One vector is turned by the same rotation once a step. Each row is the vector after some number of steps, and that number follows the row.
The counts run from 0 to 377.
[-0.24,-1.74,3.38,1.40,-2.16,0.49,-0.10,-1.28,0.72,-1.17,-0.86,0.15,-2.07,0.89,0.54,0.96,-0.19,-0.76,-1.07,-1.28,0.31,-2.57,2.19,-1.15,1.03,2.53,0.49,0.87,-0.65,0.69,0.49,1.14,1.16,-1.41,-0.23,-0.10,-0.45,-0.26,2.04,-1.35,0.00,-0.50,2.28,2.24,0.57,-0.11,0.92,0.30,0.56,1.75,-0.74,-0.96,-1.30,-0.52,-0.44,-0.44,-4.22,-0.93,-0.71,-0.76,0.52] | 333
[0.56,-0.14,1.98,0.58,0.83,2.52,-1.04,-1.32,0.62,-0.41,-1.97,-0.23,-0.15,-0.44,-0.17,0.36,0.78,0.19,1.11,-0.41,-0.80,-1.39,0.55,-0.65,3.32,-2.12,-0.93,-1.01,1.14,1.48,-2.14,-1.49,3.17,-0.91,1.67,-0.69,-0.76,0.32,0.94,2.00,1.02,-0.38,0.30,0.35,0.40,3.96,0.58,-1.77,-0.43,1.56,1.39,-1.06,-0.18,-0.26,0.53,-1.19,0.25,0.73,-1.95,-0.99,-1.80] | 54
[2.06,-1.95,-0.48,-0.36,-0.94,1.14,-0.76,-1.31,0.62,0.43,0.60,0.73,-0.93,1.14,-0.74,0.55,-0.67,-0.36,0.37,0.04,-2.12,1.74,-1.20,-0.16,1.49,-0.96,-2.06,-0.59,-0.55,-0.76,2.05,1.93,2.16,-0.55,-0.96,0.80,-0.83,0.92,0.69,3.41,0.16,0.29,-1.37,-1.04,-1.01,0.04,0.23,-2.47,-0.36,-0.57,-0.75,0.86,1.07,2.49,-0.58,-2.37,-1.72,2.29,-1.32,-0.74,-2.38] | 109
[0.03,1.49,2.57,1.15,1.25,1.88,0.24,0.03,-0.01,-0.47,-1.31,-0.58,-0.09,-0.94,-0.39,1.33,0.74,0.10,1.68,0.60,-0.91,-0.96,-0.47,-0.63,2.31,-1.78,-1.42,-1.68,0.11,1.24,-2.25,-2.41,3.22,-1.57,1.62,0.81,-1.61,0.21,0.44,0.39,-0.54,1.04,-0.94,2.16,-0.19,2.91,1.07,-1.99,-1.27,0.72,1.41,0.03,0.06,0.42,1.33,-0.80,0.66,0.36,-0.63,-2.03,-1.85] | 257
[0.44,0.37,-0.03,0.07,0.90,-0.58,-1.85,-0.36,1.12,-2.26,0.20,1.36,-0.73,-0.51,0.73,1.22,-3.82,-0.30,1.44,1.89,2.03,-1.30,-1.03,0.73,1.37,0.53,-2.30,-1.31,1.12,0.48,1.58,0.49,2.63,-0.46,-0.72,-0.58,1.60,-0.42,0.07,1.29,1.07,-0.32,-1.56,1.09,0.49,-0.43,-1.19,2.00,-0.12,-1.29,0.40,-0.55,-0.64,0.91,0.88,-0.76,-0.81,1.55,-2.95,-1.85,-2.05] | 372
[-0.19,-2.18,-0.86,-0.88,-0.31,-0.65,-1.21,-1.94,0.71,0.41,0.52,2.69,-1.10,0.86,-0.08,-0.70,-0.48,0.36,0.14,-3.17,1.34,-3.23,0.74,0.14,2.24,2.20,1.44,2.43,-1.08,0.37,1.38,1.27,0.64,0.37,-2.15,0.10,-0.43,1.15,1.99,-0.07,0.51,-0.20,1.93,0.48,0.69,-0.87,-0.61,0.24,-0.49,0.65,0.24,-0.58,-0.52,1.64,-1.18,0.23,-2.57,-2.97,-1.56,-0.31,1.12] | 43
[-0.68,1.14,-2.40,-0.20,-0.44,-0.34,-1.34,3.02,-1.05,1.83,1.23,0.50,1.45,0.18,0.04,-0.31,1.19,0.09,0.60,-1.64,-0.97,-1.92,0.89,0.54,-1.69,0.67,1.18,0.68,-1.12,0.01,-0.67,1.27,-1.11,-0.98,-0.86,1.00,-3.61,-0.08,-1.54,0.11,-1.30,1.17,1.54,0.20,-0.38,-1.27,-0.34,-1.04,1.52,0.42,-3.12,3.11,-0.76,-0.11,-0.31,-0.45,0.92,-0.83,0.42,1.58,0.64] | 157
[0.97,-0.49,-1.44,-0.86,-2.82,1.16,-2.35,-1.73,1.92,-0.56,0.43,0.03,-0.02,2.08,0.77,-0.03,0.77,0.04,-2.29,-1.64,-0.17,-0.75,0.57,-1.14,-1.04,2.40,0.76,0.49,0.03,2.20,0.12,0.35,2.53,-0.80,0.05,2.27,-1.12,0.65,1.96,0.69,-2.10,-1.78,1.73,0.63,-1.02,-1.35,2.13,-0.34,1.68,0.18,-0.82,0.45,-1.44,1.38,-2.83,-0.38,-1.08,0.39,1.23,0.33,-1.20] | 303
[-0.03,1.51,0.60,-1.78,0.14,1.76,0.15,-2.42,0.33,-0.73,-1.48,-1.48,3.54,-0.95,0.94,-1.08,-1.23,-0.27,-0.88,1.20,-0.55,0.83,-0.72,-0.42,1.75,-3.31,0.02,-0.53,0.13,1.28,-0.75,-2.05,0.38,-1.17,1.89,-0.47,0.60,0.01,1.65,1.75,-0.44,0.12,-0.39,-3.46,2.19,2.75,-1.04,0.28,0.82,-0.16,0.95,0.15,-0.18,-0.75,0.25,0.92,1.26,0.28,-1.28,-0.28,-1.40] | 345
[0.14,0.95,0.47,1.67,1.16,-0.36,-0.14,0.62,-0.42,-1.44,0.39,0.47,0.45,-1.39,0.27,1.54,-1.40,0.33,0.05,0.76,-1.34,1.52,-2.25,0.34,-0.46,-1.71,-2.08,-1.86,-0.04,-0.77,-0.35,-0.74,-0.14,-1.63,-0.93,-0.30,-0.81,-2.12,-1.79,-0.66,-2.60,-0.10,-2.95,0.87,-1.36,0.27,-1.97,-0.63,2.05,-0.28,-0.94,1.38,2.64,-0.18,-0.31,-3.12,-0.32,0.98,0.46,-1.45,-2.55] | 29
[0.30,-2.21,1.06,0.65,-1.26,0.12,-1.13,0.68,-1.04,0.18,-0.81,0.18,0.38,0.41,0.33,0.29,-1.60,-0.71,0.94,1.17,-0.98,-0.43,1.93,0.25,1.29,-1.00,-1.25,-0.61,0.08,-1.04,2.41,2.65,-2.49,-0.18,-1.01,-0.42,0.42,-0.85,-1.22,2.50,2.04,0.68,-0.07,-2.22,1.32,0.20,-1.56,-0.01,1.62,0.39,-2.94,1.25,0.13,-0.56,1.35,-1.80,-1.91,1.90,-2.73,1.11,-0.22] | 280
[-1.49,2.56,0.29,-0.67,-0.79,0.57,-0.18,-0.25,-2.67,-1.28,-0.45,-0.62,0.30,-1.23,-1.19,-0.58,-2.46,-1.73,-0.47,0.80,0.93,-1.12,-2.60,0.72,0.18,-1.80,0.29,0.82,0.68,-0.98,-0.30,0.31,1.18,-2.38,0.29,-1.06,0.54,0.01,2.67,-0.07,-2.61,2.56,-0.29,-0.09,3.46,-0.10,-2.54,1.86,-1.42,0.83,0.07,-0.21,-0.32,0.28,1.95,1.37,-0.42,0.03,-1.90,-0.66,-0.08] | 203
[0.95,2.79,-0.63,-0.06,2.85,-0.63,0.34,1.43,-1.72,-0.71,0.64,1.99,1.00,-2.45,-0.52,0.13,-1.58,-0.82,0.76,-0.42,-1.19,1.04,-1.73,1.21,0.43,-2.20,-1.01,0.24,-1.26,-1.22,-1.01,-1.12,-0.58,-1.25,0.16,-0.17,-1.32,-1.24,-1.46,1.56,-0.85,2.07,-1.62,1.36,-0.42,0.56,-2.39,-1.05,0.04,-0.86,-2.58,1.17,0.49,-0.27,2.43,-0.07,0.63,-1.62,0.82,-0.88,-1.57] | 319
[0.78,-0.83,3.58,-0.73,-1.46,1.67,0.09,-2.77,0.53,-1.28,-1.72,-1.18,0.60,1.89,1.16,1.29,-0.03,-1.17,0.30,1.74,-0.58,0.41,1.35,-1.63,1.81,-0.70,-1.15,-1.60,-1.51,1.58,1.25,-0.32,1.20,-1.94,1.28,1.04,0.31,-0.08,1.32,0.23,0.33,0.24,-0.24,-1.08,1.73,1.90,1.67,-0.24,-0.16,-0.22,-0.63,0.55,-1.58,-0.52,1.88,0.14,-3.16,0.79,-2.10,-0.47,-0.86] | 339
[-0.06,-0.40,1.89,1.43,-0.08,2.00,-1.84,-0.85,-0.74,-1.20,-2.02,0.18,0.13,0.43,-0.32,0.63,0.34,-1.04,1.62,-1.41,0.98,-1.13,1.09,-0.04,1.87,-0.06,0.08,-0.58,0.18,3.39,-2.05,-0.55,3.13,-1.05,2.12,0.95,-0.32,0.74,-0.15,2.84,0.34,0.19,0.92,2.08,1.01,3.01,-0.33,-1.45,-0.26,1.97,-2.17,-1.17,-0.37,0.69,2.28,-0.80,0.18,0.55,-0.67,-1.01,-1.18] | 253
[-1.22,0.76,-1.99,-0.78,1.37,-1.48,0.51,-0.97,0.52,-0.86,1.69,0.45,1.09,-1.74,0.41,-0.74,-3.19,1.31,-0.60,-0.25,0.64,-0.59,-3.26,0.59,-0.05,-0.63,0.66,0.58,-0.77,-2.00,1.52,-0.55,-0.09,-0.87,-2.25,-0.63,-1.09,-0.21,0.13,-2.10,-1.97,1.34,-1.91,-1.36,-0.55,-0.89,-2.87,1.70,1.56,-0.78,1.50,0.73,2.16,1.42,-2.34,-0.17,0.03,-1.07,0.03,-0.83,-0.96] | 235
[-1.59,2.17,-0.61,1.33,0.20,-2.22,-1.40,0.56,-1.44,-1.49,-1.66,-0.28,0.92,-2.81,-0.46,2.08,-0.84,0.79,1.21,0.72,2.15,-3.32,-0.51,0.29,0.95,-0.76,-1.37,-1.34,1.31,1.89,-0.29,-1.61,-0.65,0.25,-1.48,-1.28,0.39,-1.95,0.42,-1.54,-1.35,-0.75,-1.17,0.70,1.42,0.09,-1.56,1.89,0.06,-1.10,2.26,1.67,0.06,-0.34,-0.22,-0.73,0.84,-0.81,-1.26,-1.38,0.34] | 291
[-0.34,0.66,1.92,1.48,1.10,1.61,-0.29,-0.32,0.24,-0.43,-1.38,-0.10,-0.36,-1.29,-0.59,1.20,0.45,0.58,2.05,0.20,-0.53,-1.91,0.21,-0.49,3.19,-1.83,-1.44,-1.34,0.60,1.20,-1.41,-1.61,3.02,-0.62,1.00,0.36,-1.39,0.85,0.27,0.82,0.50,0.59,-0.84,1.41,-0.33,3.52,0.67,-1.93,-1.06,1.18,2.57,-0.43,0.70,0.73,0.48,-1.03,1.34,0.81,-1.48,-1.93,-1.72] | 256
[1.29,2.09,-0.40,-0.17,2.98,0.31,-0.37,1.26,-0.90,0.04,1.12,2.18,0.39,-1.74,-0.32,0.33,-0.96,-0.04,1.13,-0.63,-1.59,0.86,-2.01,0.99,0.57,-2.61,-1.49,-0.39,-0.22,-2.07,-1.52,-1.36,0.03,-1.43,0.60,-1.35,-1.73,-1.03,-1.36,0.82,-0.62,1.41,-1.98,1.09,-1.36,0.46,-1.75,-1.58,0.29,-0.79,-1.44,1.29,0.89,-0.42,1.87,-1.14,0.29,-1.39,-0.36,-1.38,-2.26] | 318
[0.34,-3.10,-0.74,-0.95,0.39,0.40,-2.24,-1.36,0.87,1.25,0.91,2.77,-0.53,1.35,0.12,0.18,0.90,0.95,2.53,-3.24,0.79,-2.72,1.23,0.26,2.12,1.70,0.54,1.26,-1.09,0.34,0.61,1.29,1.12,0.30,-1.44,0.28,-2.20,1.29,-0.01,0.20,1.67,0.16,1.28,0.71,-0.22,-0.22,0.17,-1.24,0.05,1.44,-1.22,0.61,-0.58,1.14,-0.92,-0.86,-1.31,-2.38,-2.78,0.44,0.66] | 246
[-0.95,0.79,-2.20,0.38,-0.88,-1.83,-0.32,-0.43,0.42,0.43,-0.78,-0.87,1.19,-0.84,0.17,1.01,1.42,1.42,-0.46,-0.65,-0.07,-1.88,0.88,-1.04,0.04,1.09,0.14,0.30,-2.24,2.36,1.75,-1.15,-0.01,1.16,-2.46,3.34,-2.06,0.40,0.23,-0.60,-2.04,-0.80,0.37,0.60,-0.91,-0.83,1.30,-0.13,0.54,-1.38,1.83,2.14,-0.29,2.27,-2.77,1.00,0.60,-1.61,1.81,-0.84,0.42] | 98
[-1.97,-0.53,1.53,0.95,1.23,0.31,-0.88,0.32,-0.46,-0.29,-0.49,-0.41,1.70,-1.64,0.77,0.76,-1.77,0.30,2.88,0.89,1.02,-2.89,-0.24,0.81,2.05,-1.93,-1.02,-1.48,1.37,-0.24,-0.56,-0.37,-0.34,-1.00,-0.54,-1.85,-0.70,-0.72,-1.66,-1.03,1.46,1.03,-1.43,-1.26,1.46,1.80,-2.11,1.18,0.96,1.26,0.75,0.88,1.12,-1.96,0.83,-1.91,0.87,0.49,-4.06,-0.12,-0.49] | 286
[-0.38,0.93,1.47,1.57,0.19,1.35,0.13,0.64,1.45,-1.14,0.30,-2.08,1.52,-0.40,1.49,1.17,-1.20,0.57,-0.23,2.06,-1.67,0.98,-0.75,-0.63,-0.87,-1.46,-1.55,-2.37,-0.65,-0.25,-0.12,-1.28,1.50,-2.07,1.37,1.06,-2.14,-0.87,-2.05,-1.09,-1.35,-0.05,-2.07,-0.03,-1.63,1.45,0.07,-0.72,3.05,0.24,-0.02,1.40,1.70,-0.89,-0.78,-2.27,-0.30,2.56,0.01,-0.29,-2.90] | 227
[-0.29,-0.75,-1.60,2.29,-1.75,-1.01,-2.68,2.78,-1.06,1.18,0.02,1.15,-1.25,0.21,-0.64,0.77,0.85,-0.10,1.07,-1.35,-0.34,-2.78,1.33,0.33,-1.12,1.68,-0.67,0.07,0.68,-0.26,0.12,2.90,0.20,-0.21,-2.25,0.32,-2.32,-0.37,-0.62,0.62,-0.54,0.31,0.69,2.20,-1.38,-1.70,0.40,-1.10,1.09,0.95,-1.76,2.16,0.02,0.50,-1.35,-2.73,-0.77,0.71,-0.29,0.65,-0.04] | 160
[0.18,-2.44,0.50,-0.31,-0.96,0.75,0.11,0.47,1.63,2.01,1.35,0.66,-0.24,0.90,1.26,-1.72,-0.95,0.24,-1.10,-0.39,-1.97,-1.27,1.51,-0.71,1.37,-0.05,0.33,0.96,-0.58,-3.09,2.05,2.59,-1.35,-0.71,-0.78,-1.06,-1.22,0.62,0.39,0.40,2.24,0.72,0.78,-2.66,-0.82,-0.42,-0.34,-0.85,1.96,1.38,-1.09,0.55,-0.56,-0.90,-1.47,-1.07,-2.64,0.63,-1.73,1.99,-0.26] | 276
[-0.80,-1.40,2.34,1.48,-1.49,1.77,0.26,-0.92,-1.00,0.32,-0.37,-0.94,-0.80,0.58,-0.73,0.97,0.79,-0.06,0.85,-0.63,-1.81,-0.47,-1.48,-0.33,0.80,-2.34,-0.42,-0.28,-0.50,-1.71,-0.40,0.98,1.21,-2.49,0.05,-0.84,-2.43,0.09,-0.16,-0.89,-1.52,2.49,-0.56,-0.63,0.07,2.09,-0.67,-2.37,0.06,3.01,-0.29,0.55,2.23,-0.35,-0.26,-2.75,-1.79,1.06,-1.93,-0.04,-0.44] | 196
[1.22,2.47,-0.63,-2.05,0.67,0.77,-0.13,-0.99,-0.17,0.56,-0.39,-0.10,2.81,-1.69,0.09,0.65,1.44,0.61,-0.70,0.28,-1.65,0.33,-1.01,-0.75,1.29,-3.96,-1.56,-1.02,0.63,-0.79,-1.30,-3.25,-0.36,-1.16,0.79,-1.53,-1.13,-1.64,1.44,0.44,-1.26,-0.21,-0.97,-2.77,0.37,1.10,0.23,-0.72,0.64,-1.08,2.00,2.77,-0.31,-1.35,-0.48,-0.56,0.86,-0.96,-1.24,0.17,-1.47] | 348
[-0.65,-0.32,-1.23,-1.18,-0.51,-1.41,-0.74,-1.83,-0.89,-0.97,0.16,2.13,-0.45,0.28,-0.12,-0.54,-1.01,-0.17,-0.75,-2.68,1.64,-1.48,-0.02,0.21,0.24,2.49,1.86,2.20,-2.05,1.46,1.42,1.30,-0.34,-0.67,-2.20,0.76,0.18,0.38,1.21,0.00,-1.41,0.42,1.69,1.21,1.63,-1.77,-1.18,0.95,0.41,-0.09,-2.67,0.19,-0.99,1.15,0.04,1.29,-2.38,-3.36,-0.26,-0.97,0.93] | 41
[-1.47,0.14,-2.65,1.12,-1.09,-1.25,-1.54,3.02,-1.43,1.44,0.15,0.55,0.98,-0.50,-0.29,-0.51,1.06,0.32,1.42,-1.42,-0.64,-2.67,1.69,0.46,-1.20,0.85,0.92,0.20,-1.52,0.17,0.74,2.14,-1.38,-0.08,-2.00,1.84,-3.09,0.51,-1.51,1.05,-0.45,1.81,1.06,0.62,-0.53,-1.39,-0.25,-0.66,0.93,0.31,-2.46,2.97,-0.43,0.79,-0.49,-0.40,1.01,-0.18,0.52,1.64,0.36] | 158
[-1.12,0.21,1.50,0.66,1.73,0.56,-1.33,0.69,-0.45,-0.60,-0.20,-0.05,1.64,-1.27,0.77,1.80,-0.75,0.24,2.81,1.13,0.89,-2.40,-0.61,0.32,0.75,-1.80,-1.46,-2.11,1.08,-0.28,-1.70,-1.52,0.10,-1.41,0.15,-1.99,-0.95,-1.28,-1.41,-2.05,-0.04,0.85,-1.78,-0.09,1.56,1.51,-1.08,0.93,0.60,0.76,0.58,2.09,0.57,-2.35,1.31,-1.95,0.16,-0.23,-3.92,-0.24,-0.69] | 287
[-0.13,2.23,0.01,0.94,1.71,-1.12,0.05,1.48,-1.38,-0.52,0.41,2.95,-0.71,-2.23,-0.97,-0.14,-1.01,-0.26,-0.81,-2.78,-0.26,-1.77,-0.86,0.91,0.14,-0.32,0.57,1.70,0.26,-1.92,-2.12,-0.84,-0.92,-0.99,-0.31,-1.60,-0.98,-1.83,0.39,-0.86,-1.55,0.54,0.93,3.04,-1.18,-0.29,-2.53,0.00,0.39,0.50,-1.18,-0.05,0.29,-0.65,0.56,-0.51,-0.94,-3.32,1.30,-1.49,-0.87] | 323
[0.08,3.23,-0.87,-2.48,-0.07,-0.64,-0.33,1.16,-1.27,0.10,0.05,0.52,1.18,-1.04,-0.22,-0.12,-0.51,-0.87,0.23,1.00,0.70,-2.37,0.09,-0.12,0.27,-0.33,-0.20,0.67,-1.51,-0.72,0.14,-0.29,-0.43,-1.30,0.21,0.03,-0.48,-0.05,2.97,-0.19,-0.95,1.98,0.74,-0.47,2.59,-1.43,0.54,1.33,-1.62,-1.33,0.29,1.36,-3.16,-0.11,1.74,2.96,-0.50,-2.28,-1.52,0.12,0.40] | 208
